128 stands for zero in the data rows.
Every row has a hidden score. In each pair, how much higher is the second row's than the first's? 20 means about the same, 40 much higher and 0 much lower. The score is a weighted sum of the row's numbers plus the product of two more (or one squared), each taken from its middle value.
[136 175 113 107 119 113 117 129 164 152 130 144  90 107 147 162]
[133 136 122 120 160 125 142 126 143 144 151 136  99 118 132 127] -> 22
[145 167 120 116 140 116  85 120 108 163 160 106 119 197 146 133]
[136 154 117 128 148 129 115 109 162 144 147 147 129 112 141 131] -> 16
[147 143 116 141 145 125 126 122 149 147 169 122  92 140 151 153]
[  0  23 207 153 209 142  85 120   0   0  89 170 225 131  49   0] -> 17
[ 92 114 101 162 199 109  88 113  99  61 121 144 103 108 175  73]
[239 177 135 123 139 149 180 108 114 172 191   0 178 114  46  80] -> 29
[ 53 161 119 130  89 175 111 141 108 181 118 127 171 181  78 118]
[122 158 119 129 146 114  90 147 130 162 157 158 136 125 135 128] -> 33
[119 136 108 148 155 110 119 133 107 108 132 160 111 138 163 123]
[151 113 172 148   0 218 219 180  90 198  42  29 163 182  52 155] -> 34
[146 151 125 116 142 123 140 115 175 148 125 133  77 133 152 157]
[118 133 162  82  71 118 126 158 122 185  79 168 100 135 188 218] -> 24
[113 104 112 142 123 155 178 122 161 106 110 142 112 130 124 126]
[116  35 187 155  18 135 204 177 194 118  41 152 159 141 180 198] -> 17
[151 106  93 163 167 129 101 116 152  76 146 130 105 122 146 119]
[159 113  78 158 158 124  97 159 166  70 143 146 137 148 177 163] -> 20
[112  30  78 161  94 119 176 122 144  51  82 150 110 127 163 124]
[251 167 138  85 139 164 170  99 101 163 171   0 158  91  40  95] -> 31
[ 82  65 119 157  36 140 175 144 125 101  82  75 155  80  64 171]
[140 144 121 148 146 117 123 123 162 133 137 118  88 118 129 154] -> 30
[112  84 181 110 106 134 106 119  79  87  86 155 150 177 118  81]
[164 173 126 112 154 117  89 116 128 164 170 134 110 172 135 119] -> 22
[134  90 196 109 143 109 133  87  94  81 162 105 122 105  98  69]
[148 100 130 112 125 133 161  93 148 108 108 155 103  95 135 139] -> 19
[132 187 132  79 159 164  93 122 113 224 193 144 145 186 117 104]
[132 154 134 112 115 125 107 139 137 143 139 123 121 196 139 141] -> 27
[152 150 129 129 129 106 137 131 151 140 140 133 113 133 139 151]
[111 222 134  80 141 145  49 161 155 214 128 139 155 175 137 161] -> 17
[ 82 120 109 170 170 118  33 163  73  38 192 126 163 175 109  44]
[149 207 132 108 155 109  83 115  88 166 189 122 113 203 145 134] -> 16
[137 155 131 150 154 130 127 122 150 153 155 127 117 139 155 133]
[140 160 105 117 145 125 110 120 160 139 153 126  85 113 143 158] -> 23
[187  76 127 157 117 164 206 115  91  71  89  53 157 122  94  88]
[117  58 133 148  90 138 181 104 121 104  64 169  92 126 140 131] -> 20
[137 141 101  98 147  98  91 109 145 162 128 163 126 106 172 157]
[ 77 182 189  70 106 120  94 122  93 216 121 173 184  84 110 134] -> 15
[ 70  63 157 153  87 110 174 144 122  79  75 130  95  97 142 150]
[ 94 148 132 118 125 124 128 151 156 185 116 166 112 126 140 172] -> 21
[160 168 142 129 199  98  58 119  80 114 216 122  93 157 137  75]
[ 97 140 167 150 119 103 111 116  79 138 138 142 143 215 110 116] -> 9
[140 145 123 152 105 160 131 155 127 152 128 115 146 228 100 161]
[121  55 188 137   0 155 205 207 186 136  38 148 130 142 183 210] -> 31
[125  72 182 131  38 155 233 104 111 115  78  95 114 110  91 139]
[117  67 123 170 101 142 206 104 110  81  95 130  76 144 109 115] -> 27
[ 79 139 120 160 161 107 121  95  94 104 121 155 111 125 116  94]
[158 216 167 114 204 111  64  85  68 199 255 124 145 156  93  36] -> 30
[107 145 145 133  32 182 166 171 140 229  71 145 141 234 136 192]
[144 143 120  76 151  98 138 116 149 139 104  48  97  52  70 148] -> 22
[129  87 108 127 112 123 108 100 161 142 107 183 147 109 150 134]
[108  96 153 113 134 129 123 100 105  95 113 140 115 153 123 130] -> 23
[ 96 146 155 106 139 120 111 131 137 167 158 182 119 174 123 153]
[130 197 155  94 144 156  46 141  37 221 164 120 164 206  78  75] -> 25
[165  96 142 101 108 157 192  85 107 126 102  99 159  96  84 104]
[178 175 148  97 155 144 136  85 105 177 150  68 127  73 104 110] -> 18
[219 147  92 134  90 177 120 187 133 107  91  22 223 102  93 133]
[122 163 122 112 146 114 110  98 130 156 169 183 146 135 123 128] -> 26
[ 73 138 169 137 119 123 135 117 133 147 146 154 125 186 130 136]
[ 47 160 128 159 137  84 122 127  90  99 132 113 149  86  81  88] -> 28
[105 108 196 104  84 110 176 146 107 147  77 154 102 110 137 163]
[137  93 149 157  35 140 165 192 190 138  69 143 143 190 181 210] -> 8
[149 137 125 105 162 112 139 116 161 129 142 149 112 132 143 134]
[163 156 161 122 159 138 122 137 145 209 187 105 151 152  92 116] -> 20
[164 133 121 121 138 126 143 128 153 135 133 150  99 112 141 170]
[124 100 119 138 121 121 163  94 147 131 108 144  98  98 140 149] -> 11
[  9 180 134 178  71 148  84 176  22 129 107 121 191 236 104  72]
[ 69 118 120 179 145  86 114 120  66  92 142 128 125 133 113  72] -> 21
[138 165 109  75 143 122 141  96 138 142 132  69 124  39  68 130]
[126 151 142 154 147 110 123 118 153 149 143 130 112 107 144 148] -> 16
[146 148 112 115 146 129 137 122 143 157 153 121  96 143 140 153]
[133 152  83 158  94 167 109 183 132 142 113 152 170 193 141 143] -> 26
[133 159 134 141  85 155 120 131 151 205 125 136 138 214 130 181]
[189 115  82 130 145 133 118 124 100 120 133 124 118 136 151 109] -> 35
[124 179  98 110 125 114  67 117 181 166 100 156 122 111 168 157]
[135 147 116 122 135 116 128 122 160 134 153 125 118 107 141 152] -> 19
[112 101 154 220  61 199 193 137 123 110  85 142 181 255 131 153]
[152 135 172 119  82 165 160 168 155 146 142  92 149 173 135 160] -> 24
[126 123 120 116 135 120 162 140 139 152 151 136 103 173 137 148]
[120 107 148 119 134 134 136 170 173 137 139 131 105 107 124 156] -> 19
[120  86 185 151  84 148 163 204  95 110 140 100 162 142 124 103]
[137 171 161  97 190 127  48 130 117 166 227 146 164 132 101  78] -> 19
[149 155 107 115 131 129 122 128 143 141 148 144  78 120 149 154]
[152 157 123 130 153 129 139 138 150 136 140 151 108 127 138 164] -> 22
[148 143 114 124 151 115 115 118 161 150 153 151  76 126 143 121]
[194 180 163  85 110 136 137 116  95 144 140  34 168  46  67 105] -> 14
[215  77  43 162 146 166  92 166 112  41 127  61 179 150 119  57]
[160 152 103 160 128 127 151 151  99 153 113  86 143  92 134 131] -> 22
[153 150 124 139 141 108 126 106 164 139 141 136 111 127 148 138]
[115  91 145 150  92 113 178 144 106 129  30 105 117  79 152 181] -> 28
[ 22  58 122  94  37 102  41  78 136  79  24 255 184 129 154 136]
[ 85 195 166  80 173 117  52 104  33 148 210 145 154 146  84  31] -> 38
[ 90  20 174 150  55 142 206 108 105  78  10 152 106 132 140 154]
[108 103 147 118 109 131 169 129 153  79 106 153 103 110 154 126] -> 19
[254 142 192  58 103 161 179  98 100 201 127  35 127  61  82  94]
[154 161 113 102 142 119 127 118 165 135 139 145  82 109 142 156] -> 16
[141 145 127 127 169 132 128 121 144 138 136 143  88 130 131 144]
[132 171  98 135  82 150 121 121 170 189 110 140 154 196 131 178] -> 10
[ 96 133 129 130 162  79 107 121 120  88 164 134  85  98 118 110]
[130 148 111 117 128 116 144 118 139 161 134 139  90 131 136 175] -> 17
[159 133 114 125 147 119 132 121 157 148 148 129  92 119 135 163]
[ 94 137 121 122 141 124 112 156 128 126 149 150 123 107 126 110] -> 22
[141 101 163 139  31 157 153 185 185 116  63 142 128 153 172 199]
[129 123 121 109 147 122 129  90 140 129 154 148  96 104 136 128] -> 19
[130 114 125 119 140 130 170 110 143  78  91 148 108  89 141 126]
[ 69 158 102 150 140  94 103 125  82 101 121 112 148 107  86  88] -> 24
[136 125 124 103 136 126 143 126 122 145 143 131  93 125 141 144]
[ 83   0 194 163   0 182 255 140 175  53   0 169 140 148 152 202] -> 8
[133 131 104 132 146 109 137 138 158 147 131 141 105 116 140 140]
[158 104 128 149 129 147 114 146 133 118 125 117 186 129 150 133] -> 9
[124  96 139 107 143 106 125 101 144 128 147 148 129 112 119 124]
[176 148 136  80 143 119 120  90 156 106 202  99 113  84 137  90] -> 9
[112 156 122 131 156 122 129 126 125 123 154 129 120 112 113 123]
[167  85  61 192 188 133 108 161 104  65 150 134 140 159 186  86] -> 21
[147 127 110 123 136 133 127 111 151 144 151 105 110 141 147 131]
[117 115 117 143 151 144 162 131 149 150 129 166 119 125 148 121] -> 28
[144  47 127 216  52 170 114 255 161  59 107 120 162 255 165 177]
[155 143 104 116 152 121 117 115 142 131 133 139 112 123 153 153] -> 18
[139 136 109 106 147 121 126 130 144 140 138 130 117 107 134 141]
[ 73 199 176  94 149 117 105  49   0 109  75   8 255  55   0   0] -> 23
[140 139 111 133 149 126 127 116 168 138 149 132  91 128 142 129]
[ 88 151 195  52  91 121  26  90  32 191  69 189 177  86 116  85] -> 12
[153 145 113 126 149 129 113 118 135 139 144 126  89 131 143 126]
[165 128  90 136 147 157 123 126 118  99 137 116 113 152 120  94] -> 24
[122 171 136 104 158 115 113 110 129 171 171 151 111 135 117 121]
[138 149 103 139 144 115 136 133 166 133 137 136 112 112 141 130] -> 18
[109 109  95 145 185 114  87 135 104  94 168 173 166 158 148  71]
[113 181 123 117 111 113  36 171 146 164 151 150 161 197 134 154] -> 24
[162 181 142 142 144 117  67 144  89 171 177 111 121 213 134 123]
[150  90 147 140  86 147 165 196 164 147  85 145 118 158 169 178] -> 28
[ 33  78 173 114 117 140 222  89 116  76  62 110 177  19  35  43]
[151  84 153 125  55 123 173 162 164 142  74 122 115 124 176 196] -> 29
[122 160 153 108 149 120  56 147 119 172 185 150 147 149 126  93]
[132 135 156 105 129 148 148 152 165 135 139 115 102 137 111 147] -> 20
[101  79 116 158  79 131 195 113 117 101  75 132 121 128 102 131]
[104 152 110 139 158 109 112 118 133  99 148 123 135 118 107 115] -> 22
[ 96  85 191 164   0 218 200 255 200 203   0 135 206 230 125 247]
[112 146 194 161 205  77 106  73  50  99 210 150 148  99 100  31] -> 13
[117  93 122 147  94 131 209 104 150  90  92 119 108 138 103 115]
[ 44 159  90 150 156  84  98 126  25  88 133 135 133 143 120  46] -> 25
[152 118 136 106 151 131 127 129 156 147 135 136 105 145 148 125]
[ 46  98 120 122  86  95  79  69  90 112  48 221 171 101 129 126] -> 2
[214 170 173 100 169 149 155  75  16 163 182  34 149  86  86  33]
[148  34 207 148  38 177 235 127 189  89  72 139 128  91 126 174] -> 5
[151 123 109 130 141 116 121 150 145 124 137 125 132 146 158 128]
[113  55 188 109   0 148 223 175 200 142  32 101 152  82 142 215] -> 17
[135 142 107 138 149 112 131 138 154 146 149 139 122 120 143 149]
[135 138 109 111 139 119 131 132 169 156 144 130  99 126 141 139] -> 22
[139 136 101 108 160 119 129 122 160 130 147 121 115 132 138 154]
[107 207 120  99  77 159  65 175 155 204 159 141 178 255 100 169] -> 24
[178 151 145  86 161 141 154 139 145 125 194  98 151 105  97 117]
[ 96 204 105 121 106 130   6 185  96 159  88 110 241 176 104 131] -> 26
[ 50 103 130 123 144  63 161 125  66  81 115 103 100  69 107 123]
[149 126 119 101 117 126 128 140 152 152 144 132  87 115 127 150] -> 24
[128 152 122 112  82 144 118 139 151 203 105 122 129 183 135 154]
[148 135 124  72 144 100 150 123  99 125 139  53 159   0  54 118] -> 21
[149  48  75 251 178 150 139 152 100   5 110 115 159 142 155  58]
[ 88 156 119 140 158 119 135 145 119 128 141 125 117 130 108 126] -> 28
[ 71 123 142 141 180  92 131 141  88  79 173 116  89 143  89  68]
[143 130 118 135 138 112 125 118 153 129 159 148 128  97 151 132] -> 5
[142 152  96 114 144 133 129 136 152 140 144 126  84 118 136 151]
[139 153 132 120 118 104 150 141 182 153 148 154 121 118 149 145] -> 16
[140 137 112 165  80 143 126 169 143 125 107  97 180 198 133 157]
[ 89 149  88 142 152  87 109 125  95 114 137 151 133  99 127 105] -> 23
[ 77  90 214 132 102  86 199 137  84  89 113  94 113 105 105 107]
[153 124 109 112 156 114 124 114 165 129 162 154 109 118 136 147] -> 17
[135 143 130  80 127 115 156 122 140 147 131  92 125 106  87 143]
[204 119 101 120 108 172 167 108 130 128 122  49 141  74  75 114] -> 17
[ 90 123  87 149 207 127 104 143  98  97 130 176 159 133 106  60]
[165 166 120 133 119 121 112 111 120 166 164 127 138 152 116 138] -> 16
[167   2 189 133   0 171 255 129 140 119   0 101 140  75 141 140]
[144 144 113 118 167 130 134 111 153 142 157 122  87 111 146 154] -> 7
[131 147  93 105 142 113 115 179 179 151 127  83 143 112 125 178]
[ 95  86 106 113  88 115 157 101 129 124  97 156 127 113 144 153] -> 9
[131  87 126 134  82 147 153 134 140 140 111 145 133 164 157 155]
[ 62  82 156 134 182 101 120 154  59  49 154 141 128 135  94  67] -> 33
[144 155 103 134 134 130 133 130 168 139 142 140  95 116 136 146]
[151 143 114 139 167 122 123 107 156 140 157 148 108 115 138 147] -> 19
[166 107 121  95  97 159 155  80 119 142  78  93 123  88  93 116]
[149 139 126 125 139 114 134 117 165 152 148 158 102 121 141 142] -> 22
[195 178 157 158  40 211 202 104  71 207 109  49 171 207  81 126]
[ 92 189 167  82  88 138  80 148 122 178 116 146 150 214 118 147] -> 22
[133 129 177 150 131 126 128 115  68 116 182 118 160 142 125  63]
[138 142 129 124 129 107 138 122 158 124 129 124  74 108 134 146] -> 24
[151 150 101  75 141 100 112 108 166 142 145 129 100 121 161 148]
[ 35  21 122 126 103  82 123  99  20   0  77 130 185  37  81  18] -> 19
[126 158 116 119  94 155 115 165 106 164 124  94 172 247  98 161]
[127 167  93 106 141  97 113 102 152 152 135 138 120 106 134 156] -> 20
[137 105 157 137 143 141 122 113 150 117 137 181 147 148 146 101]
[ 64 204 132 129 161  94  66 119  71 139 134 124 143 115  87  80] -> 26
[159 181 171  80 153 129 105  91  59 141 161  47 187  85  55  80]
[135 123 109 117 157 127 153 140 148 143 146 140  98 120 143 148] -> 18
[167 143 150 175  85 206 186 142 134 173 105  62 172 180  84 140]
[137 137 105 107 139 142 127 116 138 146 147 143  97 125 126 148] -> 21
[136 162 100  89  82 120 103 183 159 156 141  76 154 130 129 175]
[131  90 121 154 123 161 180 114 160  96  98 138 105 132 130 129] -> 21
[125 157 121  86 152 101  79 122 148 137 153 158 163 125 160 134]
[ 84 176 156 121 213 137  87 111  42 155 183 146 178 121  73  16] -> 27
[138 118  95 169 156 144 106 125 163 121 146 153  98 111 165 117]
[115 155 121 112 138 124 131 139  92 111 139  33 150  67  59  90] -> 25
[152 109 111 137 145 141 110 147 165  93 155 134 106 147 172 140]
[172 150 108  78  53 150  74 212 148 167 108  34 213 127  91 198] -> 26
[233 179 106 122 136 178 178 105  93 161 155   0 140  99  68 108]
[139 113 116 117 138 124 128 101 168 146 137 138 100 121 150 135] -> 13
[100 182 161 103 192 108  83 111  80 141 166 130 135  98  91  59]
[175 151 141 125 153 115 133 135 166 147 171 103  81 114 120 133] -> 18
[152 145 104 102 139 124 142 113 145 144 140 114  93  78 116 126]
[148 141 109 124 142 124 128 107 156 139 129 122  95 147 158 145] -> 15
[112 159 122 126 172  89 146 118  88  91 135  80 109  81  93  99]
[ 96 123  83 189 148 107  84 149  61  17 153  71 181 140  93  46] -> 19
[ 85  44 147 132 157 151 146 110 130  13  81 198 123  80 170  85]
[133 138 114 122 142 112 135 140 154 152 178 148  78 141 126 138] -> 36
[134 131 106 127 153 131 116 126 156 145 159 135  79 120 128 138]
[140 143 115  98 139 143 128 127 147 144 149 133 125 143 146 130] -> 17
[ 39 139 133 161 158  98 147 116  55 121 132 152 143 125 105  68]
[143 151 107 131 129 125 135  93 148 113  95  98 118  90 140 167] -> 14
[148 147  79 130 132 110 123 132 123 123  88  81 100  90 139 131]
[150 123 135 121 141 127 140 152 146 130 126 136  88 117 154 149] -> 23
[ 31 149 128 217 133 152  82 174  38 108 104 126 178 255 110  67]
[150 138 121 126 155 117 122 130 149 154 134 152 111 129 136 143] -> 24
[117 145 122  97  80 129 119 176 147 183 101 103 118 118 155 206]
[123 106 142 133 131 134 144  86 145 141 111 146 150  98 111 120] -> 11
[128 155 109 106 135 126 116 118 128 125 165 137  91 127 146 150]
[ 83  78 159 101  95 142 154  73 123  99  97 183 157  76 109  97] -> 12
[145 143 111 130 156 137 133 106 170 134 172 142  96 142 138 151]
[192 133 104 122 124 157 153 140 153 130 137  70 133 109 101 123] -> 23
[157  74  79 204 180 143 131 118 122  49  92 156 153 148 177  94]
[116  91 110 133 112 148 185  95 151 103  84 166 104 105 135 124] -> 19
[103  67 202 143  19 128 145 177 133 154 103 131 186 165 147 172]
[135 133 108 140 148 134 133 118 156 138 147 150 101 111 138 156] -> 26
[137 151 114 131 132 112 134 126 153 144 169 139 102 128 128 136]
[165  61  81 188 158 133  61 167 118  28 138 138 153 199 196  95] -> 19
[142 146 124 113 122 124 134 131 146 149 157 132 111 147 151 128]
[147 127  87 164 120 108 116 129 148 136  95  96 143  94 137 138] -> 17
[ 88  59 146 141 104 136 183 117 117  93  50 151 138  81 134 128]
[178 192 152  56 136 148 142 125  61 141 175   0 174  68  29  53] -> 26
[141 150 114 114 145 131 129 119 128 140 136 125  95 121 133 152]
[145 159 123 114 158 102 117 127 162 140 148 131 108 107 140 156] -> 19
[146 152 116 106 137 124 117 121 161 142 150 132 119 107 124 159]
[194  86 172 110  45 206 255 106  87 117 103   0 158 119   0  96] -> 25
[ 97   0 132 177  18 152 154 146 143  59   0 188 150 140 174 177]
[116  72 111 147 113 125 173  88 144  91  73 152  82  57 151 142] -> 22
[149 125  91 158 187 139  99 125 190  86 118 185 113 117 206 110]
[111 173 102 140 128 121  88 118 152 162  94 169 133  91 161 172] -> 24
[140 167 108  84 143  91  60 124 144 136 161 149 143 109 148 148]
[119 127  94 123 160 127 105 131 124 123 153 161 120 161 143 114] -> 19
[111 150 124 123 185 114 124 142 142 157 158 130 124 111 119 119]
[141 146 132 100 151 107 115 130 166 146 142 144 102 126 130 129] -> 23
[167 199 129 131 131 117  59 113  75 173 166 128 125 210 143 103]
[132  96 117 136 118 127 159  99 150 103 129 139  84 119 146 135] -> 5
[124 105 123 124 129 135 165 108 112 102 126 134 115 113 143 142]
[150 127 116 128 144 139 151 138 153 151 144 147 112 109 137 159] -> 27
[104 120  85  80  83 110 129  84 122 106  61 110 133  74  96 155]
[ 97 115 124 132 144 113 112 141  76  77 142 124 142 111 117  88] -> 26
[110  35 164 144  98 178 235  74 165 107  50 139 105  83 119 133]
[195 170 146 102 156 153 150  79  97 179 167  82 117  79 104 112] -> 28
[ 49  29 126 231 123 120 157 111  28   2  73 155 114 109 153  74]
[213  79 204 130  66 172 203 214 204 124 141  95 136 143 140 210] -> 19
[124 141 118 114 137 128 120 147 165 151 138 128  88 139 141 142]
[ 93 105 191 120  76 118 187 114 104 175  65 160 100 131 128 192] -> 8
[149 146 111 117 150 104 107 133 136 179 168 130 118 160 143 128]
[144 140 115 100 137 110 129 121 136 140 173 134 117  93 152 139] -> 12
[128 132 103 130 137 112  59 125 144 152 162 165 150 149 135 138]
[ 70 163 123 132 106 106 122 141 120 133 140 137 133 160 101 137] -> 20
[103 105 152  94  92 168 174 167 159 143 137 108 122 139 110 164]
[134 140 123 161 121 122 119 143 174 137 138 150 114 111 151 146] -> 15
[134 139 129 123 149 117 126  98 158 134 128 134 109 124 146 163]
[ 98  88 155 105  86 158 200 175 140 102 110 105 107 137  96 185] -> 31
[ 81  12 109 188 115 183 202 104 140  41  30 200 164 127 157  85]
[107  62 158 149 118 154 184  81 190 103  67 159 129  81 148 142] -> 12
[111 185 146 137 172 110 136 109  43 109 143  79 145  82  81  24]
[137  75 133 147 145 146 152 113 148  86 111 112 198  87 104  88] -> 8
[136 150 106 115 134 133 120 128 164 142 142 153 108 113 126 159]
[218 164 105  95 138 157 157 107 123 193 165  50 114 111  87 101] -> 25
[ 71 134 102 137 137  74 153 124  49 117  93 119 132 104 103 111]
[145 141 105 127 170 126 115 121 160 145 151 140  99 122 133 155] -> 17
[182  13 174 148 117 203 215  47  67  46  75  78 187  79 104  34]
[139 130 112  92 144 139 117 110 149 168 162 125 104 139 147 141] -> 25
[126  86  94 166 159 129 113 158 104  70 101 109 211  96 132  81]
[106 118  90 153 161 108  90 144  92  81 142 145  97 160 167 112] -> 28
[130 126 128  94 137 140 108 136 154 138 141 133  84  98 142 147]
[121 109 113 159 197 119  34 153  63  50 148 130 186 158 157  41] -> 24
[ 89 150 142 164 167 123 121 109 132 143 130 132  93 114 109 106]
[137 131 114 130 147 124 131 130 157 128 155 134 102 100 132 155] -> 18
[124  93 122 113 107 129 172  92 154 103  74 146 115 102 145 145]
[162  63 164 129  70 141 171 172 209 114  95 117 112 145 179 208] -> 19
[151 130 116 129 162 144 119 109 157 155 149 127  95 119 138 133]
[185 142 152 105 113 149 156 115 135 140 151  77 121  81  97 113] -> 19
[136 146 115 108 138 136 124 109 137 125 136 138  89 129 152 145]
[154 130  89 145 145 129 123 132 158 103 121 132 147 116 153 132] -> 19
[ 96 131 133 132 117 114 106 153 118 136 124 133 157 141 113 132]
[145 136 134 132 168 140 125 123 148 131 145 136  96 112 148 135] -> 18
[175  99 124 175 142 156 108 156 104 100 118  80 161 139 177 131]
[151 145 108 107 142 121 131 129 140 124 145 148 107 122 139 139] -> 33
[ 91  92 133 130  67 143 118 116 151  99  64 161 190  93 109 153]
[ 84 123 136 122  68 105  60  57  62 115  20 190 136 168 146 108] -> 20
[137 109 147 122  77 143 147 151 158 138  93 150 128 141 155 178]
[151 183 109 127 140 102  63 108 111 159 156 103 102 170 154 138] -> 22
[145 146 118 142 151 118 120 144 156 140 148 131  92 126 149 130]
[154  89  75 183 155 115  75 169 140  52 139 115 145 154 174 108] -> 13
[146 151 113 118 130 116 108 128 153 137 145 142  94 111 156 141]
[109 199 118 107 114 101  92 112 159 160 105 151  96 103 172 145] -> 17
[133 134 131 107 141 119 125 146 176 146 165 150  91 120 150 142]
[197  95 176 186  51 195 141 222  89 100 124  61 205 255 153 114] -> 20
[ 88  25  91 185 147 144 100 150  94   0  72 203 108 223 186 108]
[150 101 145 119  88 153 143 132 152 142 113 124 103 137 170 171] -> 10
[ 38 161 135  97 160  80  50 139  55 129 139 134 194 125 103  61]
[130  89 137 151 125 132 180 106 146 108 118 126  95 125 127  97] -> 23
[142 149  95  98 139 121 125  97 152 136 150 122  84 121 151 144]
[101  14 175 156  20 150 198 147 172 100   8 157 136 131 162 196] -> 19
[112  98 133 152 104 135 208 105 143  97 118 140  78 147 102 142]
[114 119 118 137 163 112 149 153 161 141 142 137 126  88 145 137] -> 18
[163 177 131 135 129 106  66 129 114 157 167 126 139 207 139 127]
[140 152 115 108 143 106 126 112 163 133 160 132 108 128 145 139] -> 7
[150 101 137 193 126 153 172  95 144 101 106 147  95 181 146 128]
[206 148 146 124  46 220 240 110  82 170  94   0 171 188   8 103] -> 28
[107 116 169 116 126 114 170 126 104 135 102  85 146  74  85 138]
[214 166 137  88 125 169 157 119  97 178 169  47 120  76  77 109] -> 27
[151 157 113 122 146 114  96 123 125 153 164 131  78 168 143 131]
[133  93 159 140  77 131 175 144 188 138 113 122 126 116 161 182] -> 3
[142 124 110 137 139 120 145 131 147 144 128 136  98 140 150 141]
[147 129 122 129 142 117 116 125 163 154 148 142  81 127 162 161] -> 15
[151 145 121 126 164 126 128 130 144 151 140 132  80 109 162 155]
[224 175 137  83 143 142 132 135  91 156 191  33 141  84  66  77] -> 24
[136 217 181 127 160 179 103  96  14 219 169  70 217 170  19   6]
[212  76 218  82   0 175 216 180 140 118 101   0 202  74  70 167] -> 2
[ 95  94 135 111  91 129 177  73 168 121  59 178 112  53 116 140]
[147 163 128 145 137 120 121 117 155 149 132 148  95 129 148 147] -> 29
[148 136 126 126 148 128 136 152 152 134 164 136 110 115 151 147]
[ 38 162 191 124 119  79  76 115  18 150 128 185 140 113 139 111] -> 12
[157 124 102 108 142 136 132 136 143 113 112 116 112 110 162 119]
[ 90 167 132 121 164 116 119 139 124 115 147 132 148 115 104 103] -> 21
[127  92 135 127 112 162 207  88 144 118  86 156  96 110 139 124]
[113  84  75 160  75 109 175 100 126  94  47 125 126  47 146 155] -> 13
[147 146 110 131 130 117 125 120 156 150 164 151 129 120 133 144]
[155 105  76 187 152 138  93 186 188  58 162 136 126 183 177 130] -> 13
[136 138 135 139 155 134 106 137 115 124 149 105 162 143 118  78]
[147 131  88 154 133 123 132 150 141 135 112  90 113  91 125 157] -> 21
[ 16 153 124 137 115  81 109 114  48  69 111 103 167  55  49  48]
[100 165 130  98 159 132  68 123 129 190 178 166 137 163 136 126] -> 12
[131 130 119 173 151 118 139 126 176 138 156 135 126 107 147 140]
[148 143  98 123 145 107 132 112 161 141 148 123 102 129 151 139] -> 26
[121 138 142 118 121 160 157 172 176 123 118 123 107 113 123 165]
[145 196 138  91 152 154  82 157 126 202 169 120 145 207 104 117] -> 26
[147 167 129 109 150 145 111 140 140 164 142 141  98 159 119 145]
[132 158 115  92 133 125 115 131 153 128 149 136  91 110 153 139] -> 9
[139 152 107 131 143 121 116 103 160 137 164 109  73 114 144 149]
[ 95 104 200 176   0 178 144 200 139 165  80 133 183 218 135 192] -> 21
[141 198 149  55 165 118  87 105 100 170 196  93 165 133  79  74]
[ 65  92 178 111  69 156 158 135 129  77  49 162 135 160  93 131] -> 17
[146 158 114 112 123 125 119 112 149 152 137 143  85 100 148 128]
[131 136 137 118 118 108 112 137 172 177 132 172  74 101 173 169] -> 22
[126  67 193 176  96 134 255 101  99  82 138  87  99 108  91  95]
[158 133 117 132 149 122 116 124 176 151 139 153 114 125 130 157] -> 26
[ 79 131 132 172 148  76 107 131  67  96 155 153 132  94 104 101]
[132 145 117 122 141 113 110 120 139 146 135 129  98 118 151 139] -> 14
[127 146 113 120 150 127 130 106 145 155 153 139 104 119 142 148]
[162  99 143 143  82 117 176 174 183 115 109 126  96 129 161 201] -> 27
[145 138  93 141 134 111 140 143 135 133 112 101 140 107 161 150]
[171  98  87 169 159 133  98 163 176  78 151 128 127 151 162 135] -> 21
